(in the rows, 128 means zero)
Each path below is one point turned by a fixed rotation once a step. After each direction that follows a path, write how fast that rotation turns it, in degrees per step (0 if it stays still).
Each turn is a multiple of 5 degrees from 10 to 175, or 0.
Each row of a path follows its step; steps can be skipped.
Rotation 1:
step 2: [130 137 121 117 110 124 144 114 118 130 136 122 125 126 120 134 126 143
 132 125 137 129 112 135 129 136 115 134 135 127 127 119 126 122 124 127
 133 132 140 135 132 124 136 120 130]
step 13: [120 134 125 127 112 135 133 127 112 128 133 141 118 126 131 123 133 134
 130 132 125 125 131 131 128 142 119 137 140 126 134 130 128 110 121 131
 141 124 120 126 121 118 119 122 143]
step 14: [121 134 129 125 120 119 121 126 124 139 135 124 121 127 138 126 120 127
 135 117 144 119 129 142 129 137 137 134 124 126 136 127 122 121 140 115
 136 123 135 141 142 134 128 129 141]
step 23: [137 131 136 118 129 115 127 124 136 134 124 126 136 133 132 130 131 115
 116 114 131 123 122 145 127 142 129 136 121 130 124 130 119 124 132 115
 122 132 143 131 130 110 132 123 127]
step 32: [131 130 117 128 135 117 124 144 117 132 126 117 136 130 125 132 126 131
 119 113 119 115 121 137 127 139 133 132 129 131 107 122 132 118 131 128
 131 120 128 130 140 121 122 121 139]
step 33: [125 115 118 121 111 135 145 132 101 127 124 120 112 124 123 130 135 130
 120 121 129 125 125 128 132 132 122 130 132 132 136 123 132 126 136 130
 137 134 128 120 128 126 124 121 137]
step 34: [129 127 121 134 121 119 127 113 120 133 125 132 125 119 139 121 123 130
 142 120 138 115 110 141 130 126 124 139 131 129 132 129 123 118 136 121
 120 125 135 126 135 122 130 109 127]
step 35: [139 123 118 128 137 126 112 132 117 131 126 127 126 135 128 116 128 130
 116 107 126 125 123 131 126 142 129 127 123 128 119 118 136 116 136 119
 128 141 131 124 120 139 139 121 134]
step 36: [120 118 118 127 122 133 137 127 126 124 138 131 119 136 127 128 125 135
 130 116 122 125 122 123 138 133 120 132 112 133 137 122 122 123 132 134
 140 119 136 108 113 117 127 117 134]
Speeds:
[126 135 132 126 127 128 128 128 128 128 129 127 127 129 129 127 131 130
 135 126 132 126 125 129 131 124 125 128 129 125 125 127 124 133 130 124
 129 129 127 128 127 127 126 128 128] -> 125
[126 126 128 131 127 125 129 127 132 127 126 130 127 126 133 126 128 132
 128 127 127 125 126 125 130 125 130 127 130 130 128 131 130 124 126 124
 127 128 129 126 127 122 124 134 130] -> 140
[129 129 129 127 132 127 127 128 125 127 131 131 130 129 123 128 130 128
 128 128 129 128 127 129 128 126 125 132 129 125 123 126 133 121 123 127
 125 129 124 129 128 127 130 130 128] -> 130
Rotation 2:
step 10: [122 132 131 120 124 134 125 132 130 142 139 124 132 131 135 132 129 133
 136 127 120 127 125 132 117 138 138 128 118 114 120 117 131 123 136 130
 129 112 145 127 141 127 136 131 141]
step 11: [137 126 112 127 126 128 119 122 131 121 134 135 118 125 149 123 127 128
 138 120 112 137 132 129 131 128 133 142 124 123 128 127 126 131 124 136
 120 122 146 123 121 132 131 120 128]
step 15: [132 124 137 130 113 125 121 125 115 127 130 134 138 138 134 115 144 127
 128 133 121 130 113 112 136 125 122 124 126 139 129 124 116 131 133 131
 123 119 137 125 115 128 122 127 127]
step 20: [117 125 127 126 121 120 126 134 142 124 110 128 131 132 137 127 132 123
 134 126 116 135 138 124 124 129 133 128 133 127 126 125 141 118 142 141
 116 131 127 135 135 131 109 124 123]
step 21: [110 132 139 135 128 138 116 126 117 124 129 135 124 132 121 124 118 132
 131 138 115 135 126 131 118 122 119 137 135 127 116 119 122 122 136 138
 123 133 128 124 117 138 117 123 127]
step 31: [135 135 132 114 120 125 117 128 116 140 128 133 124 132 131 122 128 130
 125 121 129 126 116 140 121 136 128 131 118 122 136 115 129 111 132 119
 124 115 140 133 125 128 121 115 133]
step 34: [119 126 132 125 116 119 129 117 115 131 133 131 124 141 129 116 138 130
 130 120 114 133 112 119 132 132 124 123 124 129 135 117 140 123 133 115
 121 125 130 128 116 138 127 122 118]
step 42: [125 136 128 131 129 139 126 128 122 131 135 122 134 135 127 140 121 123
 128 131 111 132 128 140 116 127 131 125 142 128 119 125 129 120 139 150
 128 135 142 130 139 139 130 129 137]
step 43: [122 123 121 127 126 129 112 130 124 121 138 141 124 138 141 133 126 116
 117 117 120 122 128 136 120 126 129 135 114 120 129 112 122 128 129 135
 125 117 136 124 130 135 119 133 134]
Speeds:
[130 131 133 123 129 127 130 129 129 131 126 129 128 124 127 130 130 131
 125 126 132 128 129 129 125 125 131 129 131 125 129 127 131 125 130 129
 127 128 131 125 127 127 125 135 128] -> 170
[128 128 130 128 128 129 130 128 130 129 124 129 134 128 127 129 131 124
 125 129 124 128 129 124 128 127 132 127 128 126 132 130 128 131 135 130
 130 126 127 128 129 130 133 125 131] -> 145
[130 125 127 129 130 124 130 122 132 127 128 128 129 129 131 126 133 127
 129 124 126 132 131 128 127 127 129 128 122 128 128 127 130 128 125 129
 126 132 126 125 127 132 127 129 124] -> 155
[126 132 128 129 133 130 125 130 127 126 127 127 129 129 124 127 128 130
 128 132 127 129 127 131 121 127 134 128 122 126 125 128 129 128 126 127
 127 127 129 130 132 130 127 125 126] -> 100
[127 130 131 126 126 128 127 130 127 129 127 126 128 128 131 131 124 127
 125 124 129 126 131 128 130 122 127 131 125 127 123 129 126 129 128 127
 126 125 126 126 126 126 130 121 123] -> 145
[128 127 127 129 127 131 131 132 132 129 126 133 125 129 128 124 125 130
 128 130 125 128 126 130 129 132 126 133 125 126 130 125 129 129 132 129
 126 126 126 127 126 129 131 131 122] -> 110
Rotation 3:
step 3: [125 124 119 127 140 125 135 131 132 133 131 134 126 122 124 130 130 120
 116 120 125 141 143 114 151 128 119 127 131 127 126 145 136 136 132 131
 125 137 119 110 134 112 130 135 123]
step 7: [128 134 132 129 137 125 129 132 122 126 151 137 120 124 123 123 115 128
 139 123 120 130 110 110 134 128 126 118 139 128 143 138 129 127 130 141
 128 117 132 113 130 134 130 124 134]
step 11: [134 124 136 128 147 138 126 137 142 127 132 128 120 130 123 139 146 125
 138 130 135 124 137 122 138 119 126 101 137 133 126 131 131 130 135 132
 124 124 136 121 137 118 133 128 118]
step 21: [126 134 138 130 139 140 124 125 122 126 127 124 132 119 129 131 131 140
 132 119 122 132 128 142 128 127 108 131 126 132 115 141 121 123 134 116
 133 136 118 109 106 126 134 132 117]
step 23: [125 124 137 123 133 142 134 128 132 131 142 129 129 121 142 129 127 120
 135 130 129 126 107 130 128 116 117 103 142 117 126 127 123 125 131 125
 131 113 133 129 125 133 118 122 117]
step 29: [121 122 117 126 133 136 130 127 127 126 132 135 133 123 122 126 136 142
 129 131 141 113 116 132 114 132 114 110 135 119 111 133 121 121 132 110
 121 124 135 129 119 128 123 140 121]
step 31: [121 141 138 136 120 119 131 131 126 129 143 133 148 136 124 122 115 117
 123 118 120 124 123 126 121 107 118 126 147 124 129 124 119 116 134 124
 129 127 124 135 126 130 119 129 123]
step 34: [133 129 122 127 138 120 133 130 130 121 134 134 126 122 119 135 110 135
 147 128 123 123 134 125 129 126 118 126 136 130 143 142 126 135 129 138
 117 110 132 115 115 138 127 117 141]
step 37: [129 143 120 131 125 126 124 134 125 114 128 131 150 138 123 140 128 141
 125 117 119 119 125 128 124 124 128 129 136 121 124 124 118 113 130 114
 113 140 119 119 116 124 124 131 128]
Speeds:
[128 132 126 123 124 127 128 127 128 130 126 129 131 127 127 132 127 126
 130 128 131 125 128 125 130 128 130 135 127 128 127 124 127 130 129 122
 129 130 133 129 127 129 126 126 130] -> 175
[133 129 130 126 130 127 129 130 132 125 129 129 127 123 128 128 130 128
 133 133 128 128 126 131 127 127 125 125 122 130 127 125 129 128 127 129
 125 126 132 129 127 129 130 126 130] -> 65
[130 129 131 130 127 132 129 128 126 130 126 130 123 129 134 130 125 132
 130 125 123 126 133 126 128 129 131 123 128 127 129 127 128 129 128 124
 124 128 131 130 128 128 127 128 130] -> 155
[124 128 126 126 131 125 124 126 122 126 130 129 126 124 132 128 125 132
 129 133 128 128 132 127 129 129 126 129 124 126 126 130 127 130 128 128
 132 126 128 126 126 130 125 128 126] -> 55
[124 121 127 129 131 135 129 126 129 126 130 129 126 130 128 130 130 126
 126 128 130 127 129 130 127 127 127 129 125 123 125 126 127 129 127 129
 128 128 134 128 128 127 130 124 127] -> 120
Rotation 4:
step 8: [132 132 112 141 129 125 137 137 138 116 122 134 124 114 120 132 136 135
 117 140 119 139 132 129 128 112 130 113 126 122 115 129 119 136 132 129
 123 114 145 129 121 140 144 121 133]
step 12: [136 118 157 133 128 126 128 124 116 125 119 121 121 132 112 130 144 133
 117 116 131 126 125 139 124 132 129 140 123 123 129 129 138 142 133 131
 121 129 123 138 145 123 112 138 134]
step 13: [134 135 133 139 142 146 127 131 118 119 124 130 116 141 131 123 120 131
 112 135 143 136 123 144 121 127 131 126 115 127 121 137 121 141 124 149
 122 121 130 125 125 127 140 134 139]
step 21: [148 120 138 125 107 121 134 127 114 114 136 135 113 137 141 127 127 122
 122 123 128 123 139 124 133 126 129 120 116 129 139 134 129 126 135 131
 125 117 134 114 112 116 130 126 136]
step 23: [129 111 122 134 126 135 121 118 141 125 135 138 134 142 125 134 133 135
 103 116 115 128 123 129 137 130 133 120 113 142 128 117 137 131 122 137
 121 121 140 128 134 142 125 117 130]
step 30: [126 140 138 126 128 127 141 134 124 128 132 134 113 113 115 131 134 134
 119 115 139 121 124 150 120 119 124 131 135 130 139 127 137 133 136 145
 123 115 123 123 134 144 128 123 138]
step 31: [138 146 129 124 141 135 136 130 139 120 120 125 127 134 132 127 139 133
 107 130 129 131 123 140 129 126 124 102 118 129 120 131 127 137 136 129
 133 116 115 130 110 134 116 127 123]
step 41: [136 131 114 138 123 129 133 119 128 127 133 134 123 133  99 127 130 130
 135 131 113 119 136 136 129 128 121 121 111 137 132 120 117 132 116 122
 124 121 128 135 134 148 137 116 119]
step 42: [126 118 133 123 115 122 127 134 123 126 124 128 122 122 124 122 149 113
 129 131 127 114 124 122 139 127 115 123 108 120 124 116 126 120 133 136
 131 108 126 145 122 138 139 141 131]
Speeds:
[128 124 127 125 130 127 124 131 127 126 128 132 129 127 130 126 128 123
 130 128 129 127 129 124 130 129 124 132 127 127 127 126 126 126 127 128
 129 129 124 129 132 133 125 122 131] -> 80
[133 128 127 127 129 127 130 127 126 124 126 128 128 123 129 131 130 127
 126 130 130 129 124 125 127 126 129 128 124 124 123 129 125 131 129 123
 127 132 128 127 128 128 124 132 124] -> 155
[132 127 131 131 129 129 128 128 128 130 128 130 131 126 129 125 124 129
 123 131 127 133 128 130 127 127 129 125 125 127 131 127 125 122 128 129
 129 126 128 122 128 129 128 123 124] -> 145
[125 128 131 130 134 131 133 130 126 128 126 126 131 125 129 126 131 127
 126 129 128 129 131 132 131 126 131 126 131 126 129 132 129 129 127 129
 127 130 124 130 130 130 127 129 131] -> 20
[129 129 128 126 131 128 130 129 126 130 134 130 127 129 127 126 129 125
 131 131 130 126 127 131 127 122 125 132 124 129 128 130 131 127 130 132
 129 130 128 126 127 128 132 131 127] -> 125
[127 125 126 128 128 132 126 127 133 124 126 127 127 130 133 129 129 124
 125 133 130 127 133 128 128 128 128 126 127 127 129 125 127 129 132 129
 129 126 128 125 132 125 131 133 129] -> 135
